Questions about the row below.
1) What is the largest entry?
2) What is the entry just left of 120?
[132, 135, 120, 132, 136, 133, 146, 132, 154, 134, 126, 131]
1) 154
2) 135

Read these off the row that follows.
1) Give the entry just right of the largest entry.
2) Give the entry just left of the smallest entry.
[151 129 150 123 149 124 114]
1) 129
2) 124

[137 104 110 100 124 129 112 151 140]
The 3rd largest entry is 137
The third entry from the right is 112
Give the second entry from the left.
Answer: 104

B =
[[120 143 127 117 121 135 133 123 117]
 [120 129 124 135 122 130 133 120 112]
 [113 120 127 134 115 134 134 120 112]
 [120 125 127 133 119 138 133 123 135]
 [137 128 128 131 119 134 137 114 112]
 [120 126 127 133 119 129 133 115 112]
 [118 125 118 132 119 138 133 134 112]
 [120 125 127 123 119 135 134 120 112]
 [120 111 129 133 126 135 123 114 108]
 [120 125 125 136 119 135 123 138 112]
 [120 125 127 133 119 135 121 131 106]
 [123 125 119 131 120 136 133 117 119]
 [120 115 122 132 119 139 127 120 120]
 [131 122 128 137 132 129 125 131 112]]
Counting starts at 1.
The entry in row 2 and column 1: 120
The entry in the bottom-right corner -> 112
The entry in the top-left corner -> 120
The top entry of the column that holds the smallest entry -> 117
Find the bottom-left entry.
131
Find the entry at row 1, column 2.
143
The entry in row 2 and column 3 is 124
Find the entry at row 3, column 1.
113
Find the entry just left of the smallest entry.
131
Find the entry in row 1 and column 3.
127
The entry directly below 143 -> 129
The entry directly below the smallest entry: 119
The bottom entry of the column that holds the largest entry -> 122

126  126  125  123  124  123  122  129  124  125  123  127  129  123
128  124  128  128  124  124  136  129  127  128  124  128  128  124
131  131  130  132  132  133  138  125  131  131  131  129  126  131
127  124  129  131  138  136  123  126  129  130  136  128  127  136
131  127  132  132  135  135  124  125  131  132  135  129  125  135
133  125  132  135  134  135  122  127  131  133  135  129  127  136
120  131  119  112  105  105  157  134  117  118  106  125  133  104
132  129  135  139  138  139  137  125  134  136  140  129  124  141
127  130  127  126  123  123  147  128  126  126  124  128  128  125
Indices start at 1.
The entry directly above 141?
Answer: 104
The maximum is 157
The entry just right of the largest entry?
Answer: 134
The bottom-left entry -> 127
The entry in row 1 and column 1: 126
The entry directly above 106 is 135
The entry in row 3 and column 3 -> 130
The top-right entry -> 123
The entry in row 1 and column 2 -> 126
The entry in row 2 and column 1 is 128
The entry at row 1, column 3: 125
The entry in the bottom-right corner is 125
The entry directly below the smallest entry -> 141
The entry directly below 119?
Answer: 135
The entry directly below the largest entry: 137
The entry at row 3, column 1?
Answer: 131
The entry directly above the largest entry?
Answer: 122
The entry at row 2, column 3: 128

Questions about the array below.
1) The third entry on the main diagonal?
2) The entry in the bottom-right corner?
3) The top-left entry?
4) The 4th entry in reading order?
5) The bottom-left entry?
6) The 4th entry from the end, reading row by row?
[[123 114 135 121 119 104 142 133 129 134 113 119 117]
 [123 114 136 119 117 102 146 132 127 133 115 117 115]
 [125 114 136 120 117 102 146 132 128 133 114 118 115]
 [136 114 134 121 120 104 142 134 130 134 113 119 116]
 [132 114 134 121 120 104 142 134 129 134 113 119 117]
 [129 114 135 121 119 104 142 133 129 134 113 119 117]]
1) 136
2) 117
3) 123
4) 121
5) 129
6) 134

Questions about the table below. Rows and columns are numbered from 1.
1) Read off the entry at row 1, column 3.
2) Read off the entry at row 2, column 1.
3) Read off the bottom-left entry.
4) Read off the top-left entry.
5) Read off the top-right entry.
6) Read off the entry at row 2, column 2.
7) Read off the entry directly below the smallest entry.
8) Read off the largest entry.
129,128,129,126,129,127,131,127,127,128,123,145,129,126,129
134,130,130,130,128,128,130,128,131,128,129,119,127,122,129
132,122,131,129,123,129,122,129,130,127,129,114,132,126,128
116,133,129,129,132,128,129,127,123,128,127,118,127,132,131
135,129,131,127,129,129,133,127,131,127,125,133,127,124,126
136,142,123,127,125,128,130,129,127,129,129,117,124,128,127
139,134,125,128,121,127,129,130,126,128,128,126,126,126,128
125,140,130,126,129,128,137,130,125,126,126,134,127,129,129
143,136,128,128,126,128,130,132,128,127,130,120,128,128,126
111,130,131,128,134,128,127,130,129,127,126,142,130,129,127
106,117,130,129,129,129,128,126,131,129,131,138,128,129,129
131,133,127,127,134,129,122,127,132,128,132,124,134,127,128
132,112,128,130,126,127,129,127,131,128,130,143,127,125,129
133,139,127,126,124,128,131,130,128,128,131,117,126,129,126
118,130,124,127,124,127,124,129,125,130,124,135,126,128,128
133,117,126,129,131,127,127,128,125,129,128,134,126,134,127
1) 129
2) 134
3) 133
4) 129
5) 129
6) 130
7) 131
8) 145
